In the rows, zero is written as 128.
A state moves one step at a time under one of 8 hidden systems, and each row is a state written as 22 numbers. Each run below is a few steps of one system.
run 1, J, 8 rows:
[[160 125 119 163 147  92 148 180 203 123 111 111 121 125  80  94  74 238
  133 147 120 145]
 [131  85 100 161 118 120 141 152  50 142  89 118  51 109 108  47 112 133
  158 145 137 188]
 [ 94 109 115 130 121 108 163  64  40  82 124 120 134 181 153 129 144  61
  133 163  96 127]
 [156 132 193  99 104  80 114  87 173 115  86 144 164 175 158 156 151  96
  106  83 131  78]
 [135 142 124  76 129 136  69 158 208 162 131 151 110  65 158  94 138  98
   92 140 161 118]
 [100 132 109 111 194 153 155 161 129 119 179 127 131  74 103 123  47 142
  133 162  72 103]
 [149 143 199 155 134 175 152  94  86 123 102 100 135 124  96 104 102 170
  174  61  89 151]
 [157 155  86 108 116 149  86  71 115  96 130  81 117 140 142 113 214 141
  130 133 149 191]]
run 2, D:
[[155 175 135  83 134 169  78 145 174 140 141 108 119  90 125 132 150 157
  136  98 141 147]
 [114 141  68  99 163 144 125 175 114 125 178 112 108 103 103 157 109 148
  143 155 112 133]
 [131 124 146 153 125 147 151 151  64 141 133 119 120 145  93 172 111 150
  172  80 114 129]
 [120 161 137 138  82 183 105 109 104 128 133 106 131 153 140 148 194 126
  146 113 158 168]
 [117 147  83 119 116 104 122 158 164 111 156 120 145 173 131 197 154 147
  117 169 147 119]
 [133 104 132 152 102 105 128 206 137 177 114 158 104 136 113 156 110 138
  132 104 166 108]
 [ 70 134 147 152  83 179 141 155 102 149 121 140 117 131 151  96 132  86
  137 172 151 153]
 [102 148 162 133 109 101 164 130 164  88 106 108 152 194 135 133 106 148
  138 182  96 124]]
run 3, W (8 x 22):
[[197 106 105 110 142  88  90  95 137 131  90 121  89  95 122  68 149 142
  114  90 145 151]
 [121 112  71  81 169 120 108  97  83 115 160 135 108  86 147 113 138  62
  106 148 117 116]
 [138 120 163 127 162 145 143  94  95 129 155 147 164 112 116 175 101 106
  126  59  98  72]
 [154 149 145 156 119 196  94 102 162 151 147 131 156  85 130 128 166 151
  106  72 173 142]
 [127 128  39 153 162 136 128 123 141 102 189 108 142 117 108 148 145 172
  102 174 139 144]
 [148  79  97 177 143 103 159 157  58 145 131 135 104 133  81 153 101 159
  148  86 134 125]
 [102 116 140 179  75 181 131 100  63 145 113 135 121 137 150 100 177  90
  131 123 170 167]
 [108 124 110 166 114  95 160  81 144  81 139 127 186 197 147 166 154 125
   96 179 130 110]]
run 4, D (8 x 22):
[[120 109 144 180  96 110 160 124 102 123 116 139 153 189 125 172 138 130
  133 114 142 114]
 [128 131 141 153  76 129 105 130 164 147 101 142 136 148 154 119 177 118
  106 128 185 141]
 [ 96 120  96 128 121  96 137 166 175 124 134 145 128 137 145 121 114 111
   99 201 142 111]
 [126  96 168 151 120  93 161 164 133 148  85 152 115 133 119  96  69 127
  133 128 116 107]
 [115 135 175 118 105 152 125 102 122 123  85 120 112 116 157  46 125  93
  135 147 119 161]
 [134 146 129  74 157  86 131  95 159  76 116 104 136 143 144 107 110 123
  121 170  76 117]
 [184 116 149  80 161  91 102 128 142 140 102 134 100  91 112 113 100 132
  134  63 109 104]
 [118 139 122  87 162 189 104 102  90 135 159 128 113  59 140  98 129  80
  128 112 112 134]]
run 5, W (8 x 22):
[[ 82 137 169 117 139 140 164 179 130 134 149 149 146 134 123 171  62 111
  145 142  88  79]
 [133 165 209 143  99 180 125 146 166 145  93 115 132 124 120  98 115 168
  154  96 131 155]
 [132 163  84  98 130 123 110 121 167  85 127  81 115 139 131 101 152 165
  130 192 121 176]
 [152 108  97  83 152  58 131 159 100 119 116 119  85 145 103 155  98 130
  156 115  96 111]
 [116 135 174  97  98 174 104 141  81 165 110 140  97 108 150 120 142  65
  153  84 142 132]
 [ 94 178 144 108 128 173 127  92 158  90 168 109 183 145 151 167 150 115
  120 159 108 117]
 [173 134 126 131 140  94 119 170 186 137 131 125 141 138  89 180 111 200
  130  87 134 105]
 [118 127  90 127 113 165  99 187 107 166 134 128  68  87 124  95 141 128
  141 142 167 173]]
run 6, Z, 8 rows:
[[111 113 128 129 144 152 149 105  49 117 115 113  92 103 126  63 103 100
  152 142  95 160]
 [137 148 165 106 135 120 135  49 108  77 114 105 159 167 142 137 145 107
  136 110  86 120]
 [175 141 148  91 119 104  74 115 188 139 107 137 134 123 146 137 168 126
  107  80 158 111]
 [118 126  85 100 157 156  98 169 143 158 173 152 113  59 130 134 120 102
  102 133 149 109]
 [117 124 137 162 167 169 164 134  93 127 168 127 149 106  91 152  77 159
  145 105  93 112]
 [146 148 157 175  99 172 130  92 121 117 111  99 144 147 117 114 162 178
  145  98 142 175]
 [140 131  53 120 120 104  99 113 141 103 143 107 123 150 139 142 190 137
  109 167 160 155]
 [145  81  82 136 141  69 135 163  94 146 133 156 107 139 107 171 113 118
  124 106 143  94]]
run 7, Y:
[[106 143 210  94 102 136 122 186 160 164 101 158 124 126 143 135  84  91
  145 106 121  88]
 [105 189 177  78 119 178 106 148 196 124 123 110 135 108 149  98 116 130
  138 159 108 141]
 [162 164 132  69 170 101 117 141 182  98 125  89 120 120 102 127  92 186
  149 128  74 130]
 [174 133 132  78 143 129  92 152  98 147 103 104  65  93 103 107 123 146
  170  71 118 155]
 [118 162 111  68 143 178  98 105  68 113 161  97 108 112 135 152 162  91
  158 115 107 147]
 [152 154 131 118 141 147 118 113 113 118 170 113 162 150 105 230 153 151
  143  64 120 105]
 [149 136  94 157 101 167  90 166 134 167 155 129 118 117 112 175 181 164
  128  88 198 151]
 [ 83 127  42 157 126 149 144 169  98 122 185 114 121 142 112 172 142 144
  132 192 145 150]]
run 8, E, 8 rows:
[[ 91 159 166 110 119 189 126 107 128 118 127 120 136 112 156  89 128  97
  132 156 111 145]
 [155 158 137  97 159 110 128 101 163  85 130  90 150 141 112 142 112 172
  137 126  85 125]
 [176 123 117 100 134 115  87 154 133 155 106 123  80  94 111 103 134 146
  141  84 145 147]
 [ 98 131  97  98 147 170 121 129  63 129 168 127 106  97 133 140 132  80
  140 140 115 130]
 [140 142 164 142 141 147 143 108 119 119 152 126 172 147 106 195 117 149
  141  69 106  97]
 [151 143 121 144  93 159  84 145 165 156 129 128 128 120 132 138 185 156
  119  98 190 154]
 [ 97 123  41 132 145 125 135 156 118 114 184 124 124 129 123 159 132 130
  116 194 137 132]
 [130  91 148 187 125 102 176 161 102 144 117 148 136 154  92 158  82 159
  141  96 124 101]]
run 9, H, 8 rows:
[[170 162 137  78 148 117  94 128 169 117 138 109 139 128 116 179 135 159
  137  82 115 111]
 [135 138  95 103 130 172  83 168 119 166 152 132  91  76 125 135 150 119
  132 107 164 145]
 [ 82 137 110 135 140 173 155 145  68 118 174 115 132 135 114 172 111 122
  155 146 104 129]
 [154 146 173 158 104 144 137 122 116 128 115 112 150 169 102 174 142 173
  156  64 131 132]
 [129 145  92 130  78 144  90 139 142 134 126 112 112 151 146 134 202 131
  123 146 186 172]
 [ 95 114  77 132 124  88 151 192 128 126 152 137 122 168 120 185 106 126
  128 183 132 104]
 [121 108 195 169  88 124 152 174 125 169  85 157 121 146 120 123  96 128
  146  91 146 112]
 [ 90 153 158 132  82 156 131 111 149 108  97 113 131 152 166  68 153 106
  127 191 137 168]]
run 10, Y:
[[129  77 152 168 117  74 156 180 150 163  86 175 116 128 123  96  72 124
  111 127 144  94]
 [ 81 130 170 126 107 159 140 126 134 130  94 139 114 105 168  37 101  75
  121 187 121 144]
 [133 147 176  95 156  92 151  76 177  70 104 112 164 147 138 101  87 131
  120 153  62 102]
 [200 122 174  90 140  89  88 119 175 149  70 136 102  89 124  76 116 139
  120  60 130 117]
 [129 144  97  44 171 158  82 116 121 127 151 121  91  48 151  81 129  74
  117 143 111 137]
 [144 148 149  93 200 156 138  94 101 105 177 112 158  96 100 176  84 141
  146  71  57  87]
 [185 151 151 149 123 200  83  99 120 156 133 113 132  83 107 132 179 174
  139  25 164 162]
 [135 144   8 117 157 154  94 101 109 100 201  92 126 108 122 161 195 146
  105 163 153 168]]
run 11, E (8 x 22):
[[123 113 116 156 131 121 144 127 153 117 108 125 119 113 130  55 109 144
  111 176 131 152]
 [130 109 128 134 145 100 154  97 100  99 100 114 116 133 125  73  99 126
  132 152  96 139]
 [153 116 164 112 130 104 124  81 110 117  84 126 118 127 140  83 130 104
  129  98 114 127]
 [142 137 138  81 142 130  96  86 139 118 127 130 129 101 152 104 144  87
  110 117 120 117]
 [147 137 128  92 175 136 113 117 151 124 153 131 141  82 123 131 101 128
  113 105 105 100]
 [143 140 136 128 153 178 111 131 131 145 148 125 123  71 109 115 115 151
  132  85 129 134]
 [130 144 100 135 145 182 119 107  96 117 165 104 132 105 112 140 148 151
  136 115 126 157]
 [158 120  91 153 140 124 128 117  99 121 152 116 136 140  97 176 152 163
  132  89 139 132]]
run 12, H:
[[144 158 187  50 114 105 105 128 142 114  77 107 107 154 145 120 128 108
  162 107  99 127]
 [131 164 136  30 132 132  75 149 156 131 125 119 104 103 154 130 136  89
  137 130 117 121]
 [114 159 138  61 163 161 113 170 127 139 162 123 113  87 121 157  89 113
  153 120  92 106]
 [132 165 168 103 140 197 117 138  99 139 144 106 119  97 109 142 115 146
  172  75 102 141]
 [135 172 114  99 127 178 101 114 101 109 151  82 121 133 118 156 172 151
  161 110 122 171]
 [147 140  80 106 127 123 107 156 103 128 159 106 114 154 105 208 161 152
  153 104 140 134]
 [118 121 117 148  89 152 117 177  87 169 141 144 110 145 121 188 157 115
  148  96 170 129]
 [ 77 145 142 164  74 167 147 154 111 132 139 128 149 181 141 174 151 118
  144 153 151 137]]
run 13, V:
[[138  92 162 157 115  82 143 166 153 164 107 176 139 140 123 156  94 119
  110  90 148  69]
 [ 94 124 148 156  97 176 121 137 150 158 117 155 124  89 162  61 133  90
  100 161 169 144]
 [ 92 133 123 146 156 116 180 114 151  77 143 110 160 149 126 110  79 147
  119 206  79 119]
 [190 117 178 125 131  79 128 127 158 131  59 122 104 127 107  72  93 171
  141  83 113 133]
 [130 123  95  75 134 130  91  91 104 116 115 122  87  90 165  57 161  66
  114 158 131 158]
 [119 132 132  85 187 106 155  99 112  90 164 126 157 131 121 178  79 106
  131 123  57  67]
 [180 155 202 113 125 167  83 118 163 162 109 134 136  85 121 125 137 147
  134  23 142 119]
 [114 164  50 101 150 184  85 106 138 109 192 101 130  82 145 125 181 127
  102 176 149 166]]
run 14, V (8 x 22):
[[130 131  76 110 149 127 120 138 123 109 135 102  94 105 119  88 123 145
  133 171 121 165]
 [142 112 127 119 156 107 149 119  73 113 122 114 111 137 103 139 101 131
  157 104  90 121]
 [147 135 164 116 105 149 103  91 106 136 107 128 127 132 142 131 166 100
  135  75 144 131]
 [119 148  97 103 132 135 108 117 154 111 166 126 152 135 147 171 159 110
  105 152 140 113]
 [137 124 124 135 145 122 131 179 152 150 149 143 132 115 100 166  96 162
  130 104 132  99]
 [119 126 127 161 108 181 122 145 102 156 126 128 109 100 122  96 139 135
  138 120 155 165]
 [102 132 101 154 125 128 159 102 102  87 146 103 144 169 124 143 138 140
  132 174 115 145]
 [165 111 146 142 111  75 134 139 141 132  89 133 125 169 113 145 129 153
  133  95 139 113]]
run 15, J, 8 rows:
[[127 138 117 129 159 141 126 133 167 123 172 140 163 106 120 164 111 140
  105 126 122  94]
 [149 128 147 165 134 157 132 144 139 148 127 128 132 102 101 119 109 176
  133  89 137 135]
 [125 124  87 163 126 155 131 116 101 119 140 110 117 120 120 107 152 150
  128 149 143 169]
 [138 104 100 156 132  86 151 112 105 105 128 125 136 168 112 156 133 142
  125 131 129 121]
 [140 102 143 149  96 112 116 131 122 155  97 155 119 139 138 125 150 104
  115 100 168 120]
 [ 94 123 106 136 121 138 129 131 145 128 147 147 139 120 152 119 134  92
   96 181 146 120]
 [124 121 158 144 141 105 161 139 162 118 119 140 151 138 120 123  78 145
  119 136 105  97]
 [138 129 158 136 112 141 120 124 138 138  87 126 105 107 135  58 125 132
  133 124 136 157]]
run 16, Z, 8 rows:
[[100 104 103  63 133  78 129 125  63 113 110 132  77 143 159 107 118  36
  142 168 100 118]
 [122 136 224  82 129 111 141 114 120 126 100 150 149 151 147 154  88  67
  143  82  79  64]
 [128 182 211  84 105 180  87 134 215 146 109 132 148  95 158 102 130 115
  120 111 136 122]
 [132 167  87  68 187 147 102 157 197 111 174 104 126  68 115 116  95 167
  116 170  99 131]
 [173 125 119 116 182 138 127 144  86 132 135  98  87  84  70 121  86 187
  174  67  88 144]
 [134 157 131 123 113 208  99  78  47 122 138  91 114 121 129 128 190 119
  164  84 133 185]
 [144 156  83 104 131 124 107  89 134  92 177 103 171 174 131 230 195 137
  119 115 135 112]
 [166 108 102 156 105 109 102 189 146 181 138 155 121 136 101 204 154 160
  122  65 197 106]]

Which system made each of these runs?
run 17 (2 x 22):
[[138 109 160 133 155  96 156  64 127  92  88 128 138 124 137  59  94 113
  113 137  86 116]
 [177 122 145  98 161 102 110  60 148 105  97 120 127  97 136  68 130 120
  109 100 106 125]]

D
run 18, 2 rows:
[[139 145 131 129 144 138 129  37 120  82 157 114 187 147 140 165 169 117
  108 107 114 113]
 [192 128 120 123 139  99  85 121 191 139 129 138 147 111 117 157 155 164
   96  68 164 105]]

J
run 19 (2 x 22):
[[100 160 136 115 124 202 122 123  79 127 152 103 118 109 127 130 138 116
  159 123 114 159]
 [141 159 124 115 133 137 129 119 115 100 149  92 145 165 104 188 146 167
  158 107 107 136]]

H
run 20, 2 rows:
[[173 129 171 104 142  54 133 168 214 126  80 126 123 137 105 116  65 184
  134 111 102  94]
 [124 121 127  95 123 169  94 161  94 164  99 124  49  55 138  30 117  95
  152 134 136 178]]

J
run 21 (2 x 22):
[[121 102 121 161  88 107 121 123 150 147 117 168 146 147 161 129 166  89
   84 139 187 108]
 [ 88 114 126 163 123 117 157 152 176 128 143 161 161 133 144 126  98 114
   91 185 138  96]]

H
run 22 (2 x 22):
[[118 144  50 140 169 170 130 113 122  96 172  88 120  85 111  88 130 171
  121 187 117 183]
 [166  94 100 147 164  84 160 105  49 105 123 105 112 152  79 154 107 164
  163  83  92 127]]

W
run 23:
[[152 145 127 100 123 151  97  95  79 123 136 106 119 135 131 160 180 110
  147  76 136 144]
 [123 152  96 105 133 148 105 125 136 121 183 127 155 134 136 204 164 116
  114 117 140 105]]

D
run 24, 2 rows:
[[124 150 134 129 143 127 158  89 124  71 114  82 136 152 120  90 113 164
  146 171  79 162]
 [189 123 131  90 136  63 109 108 132 109  81 108 101 146 116 116 135 146
  142  91 112 132]]

V
run 25:
[[153  57  62 165 114  36 135 111  85 130 113 161 113 168 135 146 166  95
   92 126 174 109]
 [ 93  68 143 181  95 109 154 133  89 164 112 197 138 137 160 127 124  45
   93 126 167  80]]

Z
run 26:
[[125  95 155 132 124 115 154 104  33 129  92 134  99 142 127 106 105  84
  156  94 102 126]
 [131 147 183 106 102 145 108  63 125 118 109 131 160 150 166 138 174  74
  118  93 132 113]]

E
run 27:
[[109 148 155 116 136 143 142  94 124 100 140 120 163 144 138 150 122 111
  132 131  95 110]
 [168 133 152 135 121 121 107 123 172 137 112 130 142 129 122 138 141 158
  120  84 147 119]]

Y
run 28, 2 rows:
[[133 135 184 132 130 110 135 138 213 132 117 156 171 124 134 131  88 138
   99 119 118  78]
 [135 135 126 119 138 149 105 145 183 142 118 129 105  64 135  48 108 142
  109 153 138 150]]

V
run 29, 2 rows:
[[135 142 182 146 149 167 128 130 198 147 144 156 174  77 122 125  88 151
  101  92 127  89]
 [127 158 109 148 138 192 116 125 160 122 147 100 126  80 118  75 132 177
  123 155 140 179]]

E
run 30 (2 x 22):
[[158 150 147 146 117 209  86  79 117 149 150 126 152  90 132 140 192 133
  118  47 170 146]
 [107 151  34 144 142 167 120 117 119 101 212 102 155 132 119 190 176 151
  110 172 147 148]]

H
run 31 (2 x 22):
[[ 97 151 199 121 118 202 132  66  76 126 141 136 168 125 158 149 142  60
  136  84 106 106]
 [160 169 149 141 125 146 109  88 214 106 152 119 201 144 128 181 170 178
   97  98 146 112]]

W
run 32, 2 rows:
[[126 120 156  99 129 128 119 163 118 156 110 146  98 102 128 109  97  95
  141 105 125 110]
 [ 93 158 151 107 132 184 130 112 113 115 146 116 136 107 144 114 123  99
  137 147 105 134]]

J
run 33, 2 rows:
[[109  99 115 198 106 148 159 173  88 157 126 139 110 131 103 118 110 151
  142 135 155 149]
 [ 99 111 137 189  83 128 163 109  91 112 100 125 135 179 137 105 146 125
  135 163 144 158]]

V
run 34, 2 rows:
[[102 157 106 137 134 190 126  95 121 102 163 101 144 113 139 111 154 131
  121 168 124 165]
 [165 124 113 136 153  76 144 119 149  95 129 107 146 163  95 166 113 188
  132 113 104 112]]

J
run 35 (2 x 22):
[[152 122  99 102 164 135 101 136 134 143 143 132 104  63 118 100 115 129
  115 113 131 127]
 [117 120 114 127 164 162 143 109  69 119 161 123 123  94 118 121 105 113
  138 118  97 127]]

H
run 36, 2 rows:
[[ 99 128 137 183  86 188 125  56 109 126 137 146 169 132 172 101 194  80
   88 140 172 149]
 [140 109  81 155 153  60 148 100 199  90 156 143 187 156 128 164 127 154
   68 166 135  83]]

Z
run 37, 2 rows:
[[ 70 129 148 161  53 156 132 148 147 141  96 145 126 152 178  74 160  85
  109 200 177 161]
 [ 97 116 100 111 154  45 172 146 176  82 126 132 141 167 135 125  70 121
  105 226  82  89]]

Z
